In the rows, zero is written as 128.
Each named move below is a turn or a mirror, shown by a few rows before and after it. Which moves, in which order, take the first row of each later pair to the second? The first pair is answered.
niku:
[119  97 156 123 127 134 136 137 163 129 139 131 128 102 113 130 150 139
 135 140 142 139 162 106 164 128 134 119 120 143 122 116 147 146 152 131
 138 126 111 108 117 116 121 167 156 132 115 150 142  80 110 134 134 116
 111] => [121 101 157 118 126 131 138 136 158 129 144 138 127 106 116 129 151 134
 134 135 140 140 160 108 166 128 137 116 120 149 122 113 146 147 151 127
 135 123 112 111 112 119 125 162 160 133 114 152 142  81 118 140 136 117
 107]
[143 125  90 122 137 141 119 129 123 127 143 146  94 149 130 147 112 130
 176 123 136 114 116 144 138 155 128 124 175 121 126  99 162 147 129  72
 107 116 155 108 142 116 162 102 154  83 101 156 140  98  91 108 139 119
 158] => [122 130  78 106 127 146 132 135 125 130 158 129  88 148 139 129 112 129
 163 126 132 106 110 124 124 153 106 129 154 118 131  92 159 144 120  73
 113 124 146 108 143 137 152 130 137  96  87 163 137 100  63 112 132 109
 161]
[149 146 107 137 133 117 110 113 147 127 137 106 154 142 156 173  62 104
  99 196  97 112 174 120 129  88 113 120 199 129 136 125 111 153  96 150
 180 133 109 130 114 185  86 138  86 137 161  96 115  83  72 143  79 146
  92] => [166 145 114 150 147 113  99 106 146 120 119 122 165 139 156 191  67 106
 114 192 106 122 181 132 135  92 132 119 218 137 136 133 117 150 104 153
 176 126 112 135 118 168  99 116 101 121 167  88 116  79 100 132  87 156
  92]
mopo:
[129 132 129 152 124 131 105 116 173 102  84 164 106 125  89 126 156 166
 140 113 140 120 133 113 153 155 180 118 113  96 136 150 138  93 135 101
  85 128  89 123 167  95 157  95 131 126 130 150 143 160 150 105 151 168
 123] => [138 141 125 167 140 129 113 114 174 112  74 156 122 124 103 127 153 166
 146 126 144 126 133 122 145 157 179 116 124  89 133 146 147  98 135 104
  88 124  94 115 165  94 159  87 150 121 131 149 144 146 154  98 149 163
 124]
[163 151 103 157 137 116 142 154 144 136 131 114 119 109 120 115 175 134
 150  95 150 133 119 163 136 161 145  77 128 103 148 151 136 107 149 125
  68 141 129 108 137 100 142  87 164 115  94 156 141 123 160 116 161 173
 127] => [150 137 114 133 108 129 134 159 139 123 150 117  99 103  96 109 180 141
 139  63 139 122 115 160 142 163 149  83 107 112 143 165 124  99 149 118
  78 147 115 123 142 101 141 111 148 130  94 165 144 135 157 124 164 184
 118]
[147 151 116 151 155 122 140 135 131 152 109 134 152 121 145 135 122 129
 143 139 129 132 140 139 126 138 127 120 145 107 125 122 148 119 124 128
 118 128 138 109 131 122 136 106 143 112 113 128 146 115 139 120 124 113
 136] => [118 126 139 111  87 135 121 146 134 124 145 141 117 113 110 128 130 133
 116  90 107 124 138 121 129 136 130 137 110 133 122 140 123 104 120 113
 126 137 112 140 143 128 128 148 115 134 121 133 155 148 128 142 132 143
 133]
tok:
[137 106 161 105 125 124 124 137 120 110 129 119 122 125 116 109 143 102
 126 126 103 152 114 137 144 136 129 121 125 163 127 149 106 119  92 114
 125 120 126 123 128 139 130 155 112 158 131  97 127 147 125 139 133 101
 157] => [149 106 157 117 141 120 117 124 118 109 112 125 135 132 121 124 137  99
 129 141 110 156 119 143 143 135 137 120 141 159 126 147 109 119  97 113
 134 113 129 122 128 127 134 136 120 151 140  87 122 140 140 134 133 102
 157]
[119 132 121 141 143 120 124 132 121 136 115 128 143 138 145 128 100 123
 125 149 117 131 123 124 131 114 107 127 143 129 114 121 138 135 124 127
 143 120 142 128 130 146 126 126 113 131 130 117 118 108 131 134 128 126
 141] => [120 141 114 144 144 123 135 138 120 135 119 119 141 132 145 114 107 124
 127 151 115 128 124 124 125 121  97 125 133 121 118 120 146 131 117 132
 133 128 143 121 132 152 120 130 119 135 116 127 123 111 122 143 131 116
 140]
[ 65 158  97  92  80 108 143 147 141 135 181  96  81 135 123  60 117 114
 143 152 126 118 152 103  98 121  53  96  76 124 125  85 124 142  62 136
 130 142 120 107 107 177 144 162 103 128  64 134 141 141  67 130 135  90
 104] => [ 68  84 143  55  59 102  97  93 122 100 159 145  80 156 109 123  73 109
 129 153 113 127 182 104 131  76  84 135 131 177 116 121 103 177  99 128
 194 107 120 164 102 166 140 167  91 110 130  99 118 122 105 129 132 121
  97]
[151 139 132 117 113 140 111 135 138 102 150 129 113 107 116 104 165 134
 114 102 121 128 102 114 101 162 132 141 118 147 132 169 102  84 125 125
 137 124 106 116 134 121 134  96  93 149 138 111 132 157 134 122 123 141
 134] => [154 133 139 112 120 137  99 122 135  96 142 139 116 110 121 115 156 128
 112 102 123 127 113 108 105 158 134 149 126 149 128 174  97  87 132 126
 148 115 108 126 132 114 137  91  90 146 149 100 128 152 140 121 121 153
 133]
Nov:
[151 100 111 163 113 107  71 147 172 141 109  99 156 140 128 132  81 119
 145 159 122 122 101 129 154 169 143 164 168 126  82 106 133 141 142 128
 143  81 114 143 171 110 125 110  95 162 122 137 144 129 142  96 127 124
 132] => [158  89 128 152 102 110  60 145 174 129 111 119 150 140 118 144  93 124
 151 139 121 132 112 139 161 163 153 159 170 129  76 112 134 147 153 122
 126  84 110 152 178 109 133 114 105 152 124 135 145 125 159  98 145 132
 128]
[105 129 146 117  84 131 111 148 137 120 144 129  96 122 124 126 152 141
 121  81 114 140 120 129 145 134 136 122  98 133 113 127 112 120 124 116
 111 152 134 138 144 125 134 158 132 134 123 138 132 146 123 133 143 133
 130] => [101 141 120 122 109 135 117 156 135 139 144  96 116 120 142 105 139 132
 119 117 122 129 108 110 120 143 118 136  97 127 114 115 112 115  96 123
 123 144 133 124 142 134 116 148 112 146 124 135 132 153  98 138 114 106
 141]
[ 99 120 102  99 140 144  67 118 149 152 138 100 108 138 120  87 119 174
 107 121 109 109 100 129 155 152 162 158 120 134 128 124 111 121  98 129
 103 138 149 145 138 145 130 150  88 161 130 161  69 177 109 172 132 164
  73] => [106 113 107  98 132 140  66 115 154 146 137 111 105 134 117 100 125 171
 108 100 111 107 110 137 163 145 164 155 119 135 124 125 108 121 108 123
  99 142 150 145 142 143 141 158  94 154 133 162  71 170 116 174 144 177
  76]
losuv:
[140 140 128 148 126 166 105 156 111 128 114 112 124 107 123 104 168 127
 167 123 137 125 146 178 127 185 122 110 111 115 149 112 140  81 122 136
  89 115 130 131 124 148 146 128 172 126 103 142 138 145 146 125 148 107
 114] => [115  91 154 103 124 159  98 117  88 128 106 132 122 142 143 141 117 111
 149 161 111 125 176 168 138 127 102 133 148 146 147 114 129 132 120 138
 155  92 146 167 101 184 130 161 144 113 141 124 113 119 124 134 127  98
 114]
[126 120 126 129 126 131 130 114 124 129 123 137 118 124 129 135 123 129
 141 119 122 131 135 127 123 110 120 122 130 141 128 120 135 134 139 125
 126 129 134 129 133 140 135 126 127 115 129 120 122 116 128 118 131 116
 123] => [132 124 126 132 126 135 121 120 128 119 122 129 117 118 120 129 127 138
 137 122 129 129 125 123 127 122 133 132 127 144 125 134 130 115 139 112
 123 117 131 133 131 123 133 118 126 123 136 117 130 135 141 118 127 123
 125]
[ 96 167 108 124 140 112 159 161 145 157 141 104 134 121 134  87 129 114
 122 135 127 109 126 110 109 135 102 127  99 123 120 109 148 126 106 132
 126 146 122 106 103 158 104 154 109 151  94 133 133 149 102 136 109 107
 139] => [ 90 145 115 102 134 110 144 136 142 144 138 103 132 128 135  97 105 114
 106 148 125 112 133  96 104 122 114 160 116 146 109 128 128 130 102 134
 168 123 122 133  99 159  97 156  83 146 125 102 125 159 105 142  94 108
 140]
[154 147 126 161 146 169 106 113 134 135  84 106 147 107 112  96 119 118
 116 159 135 134 142 124 124 204 150 179 104 123  96 143 112  87 119 124
 157 129 121 120 126  85  98  95 120 124 151 102 132 150 123 135 111 155
 115] => [137 158 129 165 165 159 159 104 130 167  96 118 144 114 143  96 130  93
 147 153 124 142 179 147 131 155 105 110 109  88 113 101 136 159 123 133
 112 163 144  90 109 145 103 134 154  98  99 133 122  94  93 131 134 120
 117]
Then:
(2 to 3 moves a pair)
[139 146  96 141 185 121 118 108 101 154 112 134 158 127 158 161  97 105
 139 175 120 136 140 115 121 106 130 136 181 115 139 120 153 178 134 127
 129 113 178 118 136 142 132 108 157 115 121 129 118  91 138 130 128 132
 119] => [ 88 136 110  86 116 147 103 139 102 126 159 115 113 119 130 120  90 113
  94 142  92 109 119  79 108 110 118 173 119 139 131 136 114 146 112 120
 164 116 142 148 151 154 112 166 103 160 126 132 122 143 103 154 113 147
 119] -> mopo then Nov
[120 101 120 123 145 123 145 119 118 141 121 147 114 144 143 145 125 127
 137 131 129 132 155 131 127 101 108 122 144 139 126 125 133 157 108 108
 147 123 145 131 108 139 121 151 136 115 139 124 103 118 122 120 151 129
 123] => [133  96 134 116 122 126 131 124 120 123 121 158 102 139 125 152 141 139
 131 106 126 133 156 135 133 111 126 129 139 147 125 144 133 142 118 101
 140 127 131 146 112 113 129 143 135 112 147 126 117 134 140 117 157 154
 116] -> tok then mopo then niku
[113 155 110 142 154 119 170 174 122 164 151  93 104 122 173  89 124 116
 131 108 136 124 135 114 117 143 103 103  98  94 149 113 140 112 103 154
  86 161 143  91 117 118 146 169 134 141  95 139 124 129  96 150 144  95
 150] => [112  88 177  98 104 120 123 134 105 114 141 166  81 140 138 154 106 119
 122  62 110 138 169 130 160 110 149 119 141 134 136 155 124 141 150 140
 118 137 131 159 119 108 157 190 138 132 147 122 119 118 142 151 155 141
 132] -> mopo then Nov then tok
[127 106 123 132 151 125 130 119 127 136 114 123 140 127 141 124 106  95
 128 146 125 119 102 104 122 122 149 146 149 119 153 129 113 137 119 141
 150 113 147 111 107 147 113 115 140 117 158 130 106 144 123 114 101 115
 154] => [116 111 119 129 141 123 144 135 130 140 128 119 129 124 146 106 115  97
 129 133 120 113 107 111 122 121 131 118 127 112 159 117 117 139 113 142
 133 133 146 102 108 172 111 141 146 120 132 150 108 138 104 119 108 106
 153] -> losuv then losuv then tok
[139 142 108 128 152 121 131 126 154 165 136  96 142 140 152 114 126 122
 142 171 145 121 117 138 118 123  97 129 120 113 130 103 131 129 119 135
 134 140 166 105 120 136 138 114 121 120 142 112 128 147 103 130  88  95
 142] => [139 145 120 121 116 131 109 149 165 132 154 107 112 124 119 105 157 141
 129 121 143 120 101 141 120 154 122 134  89 119 128 127 126  88 132 126
 115 143 140 115 140 110 144 120 121 140 136 123 137 180 125 135 102 123
 140] -> tok then tok then losuv
[132 142 126 108 129 132 111 136 131 105 136 117 112 128 111 118 148 152
 118 107 116 115 115 115 121 140 131 161 113 143 120 145 111 109 121 109
 129 124 101 132 137 123 134 152 104 145 142 129 138 146 122 139 105 148
 133] => [127 155 107 118 148 129 130 142 137 128 142  97 126 130 132 110 143 144
 124 128 120 114 114 108 110 144 104 152 111 127 125 126 119 116 105 116
 128 126 110 109 132 134 124 143 102 144 131 132 131 135 104 138  94 123
 137] -> niku then mopo then niku
